Small tables with named rows and columns. After each table, cells are looked up by row and column.

Table mep
columns: gobu, gatat, seforod, vuf, bekof, bov, nonepir, gena, fev, puv
zipobap: [136, 107, 128, 85, 195, 165, 118, 123, 84, 112]
tutizon: [169, 162, 50, 150, 143, 134, 138, 120, 193, 167]
sibopag: [201, 131, 121, 134, 187, 148, 121, 110, 159, 101]
favo: [141, 101, 116, 118, 166, 142, 116, 108, 85, 128]
mez: [193, 142, 134, 124, 159, 190, 95, 119, 124, 60]
fologut: [175, 107, 176, 93, 205, 83, 112, 147, 105, 98]
pep: [217, 145, 121, 108, 202, 212, 88, 109, 112, 77]
geto: [130, 76, 126, 91, 209, 162, 115, 122, 85, 114]
motemov: [203, 126, 116, 102, 160, 181, 85, 113, 118, 70]
pitage: [206, 139, 144, 135, 144, 184, 83, 109, 118, 70]
nade: [132, 90, 191, 102, 127, 101, 118, 153, 140, 60]
zel: [121, 91, 137, 88, 168, 143, 138, 92, 102, 100]

nade, seforod => 191
sibopag, gena => 110
mez, gatat => 142
pitage, fev => 118
pep, nonepir => 88
pitage, gobu => 206
tutizon, seforod => 50
nade, puv => 60
mez, gena => 119
zipobap, gobu => 136
zel, gena => 92
geto, gatat => 76
pitage, nonepir => 83
geto, bov => 162
mez, bov => 190
mez, puv => 60

tutena:
|  | pib | bekor | logulu | kigu | lopesin |
|---|---|---|---|---|---|
| badum | 75 | 111 | 63 | 28 | 229 |
| zopuref | 73 | 111 | 68 | 41 | 225 |
| tumamut | 139 | 112 | 115 | 101 | 122 |
| lokisi | 145 | 127 | 70 | 112 | 253 |
| fim | 129 | 113 | 104 | 133 | 125 |
| nus | 75 | 111 | 87 | 33 | 221 |
| livaro | 94 | 121 | 109 | 91 | 142 |
| gimep | 84 | 123 | 109 | 95 | 144 |
| gug | 79 | 121 | 76 | 47 | 208 |
| soniro | 128 | 113 | 98 | 100 | 122 |
| sasedo | 133 | 113 | 103 | 121 | 150 |
| vudopal | 62 | 119 | 86 | 51 | 186 |
| relu | 89 | 108 | 96 | 84 | 149 |

badum, pib: 75
soniro, pib: 128
sasedo, kigu: 121
fim, kigu: 133
vudopal, kigu: 51
vudopal, lopesin: 186
sasedo, lopesin: 150
Row with the largest bekor: lokisi

bag =
	nez	zogaki
roka	-2.5	-0.7
nateno	6.9	-4.3
fezonub	-0.8	-4.6
pilore	6.8	1.8
bobun	-0.4	0.6
rodolu	-2.1	-1.6
vilam	-2.2	-7.8
veg	1.1	-1.1
nezonev	-9.3	3.9
vit	-0.9	-1.0

zogaki of pilore = 1.8
zogaki of vilam = -7.8
nez of vilam = -2.2
zogaki of veg = -1.1
zogaki of roka = -0.7
nez of vit = -0.9
zogaki of bobun = 0.6
nez of bobun = -0.4
nez of roka = -2.5
nez of veg = 1.1
zogaki of nateno = -4.3
Which row has the largest zogaki? nezonev

pof:
,rel,kur,rela
furob,121,152,149
vuvap,115,114,94
tor,68,30,122
zafo,163,87,50
garir,36,61,156
togumu,152,165,114
bis,237,84,104
bet,173,153,145

tor, rela -> 122
garir, kur -> 61
furob, kur -> 152
vuvap, kur -> 114
zafo, rel -> 163
togumu, rel -> 152
bet, kur -> 153
furob, rela -> 149
togumu, kur -> 165
togumu, rela -> 114
zafo, rela -> 50
zafo, kur -> 87
garir, rela -> 156

biparef =
	tomoko	kuvema	zinupu	pezale	kufova	vez	mos
vog	147	151	161	64	162	63	77
sofate	87	88	6	99	151	130	192
tige	118	127	90	51	193	80	157
lur	146	148	175	101	118	78	43
rabelem	87	90	57	99	165	131	191
fer	79	73	59	155	70	162	161

What is the zinupu of vog in biparef? 161
What is the zinupu of fer in biparef? 59
What is the kufova of tige in biparef? 193
What is the kufova of lur in biparef? 118
What is the pezale of lur in biparef? 101
What is the vez of fer in biparef? 162
What is the mos of sofate in biparef? 192
What is the mos of tige in biparef? 157
What is the tomoko of tige in biparef? 118
What is the pezale of tige in biparef? 51
What is the kufova of rabelem in biparef? 165
What is the kuvema of tige in biparef? 127
What is the kuvema of sofate in biparef? 88
What is the kufova of vog in biparef? 162
What is the kuvema of fer in biparef? 73
What is the mos of vog in biparef? 77

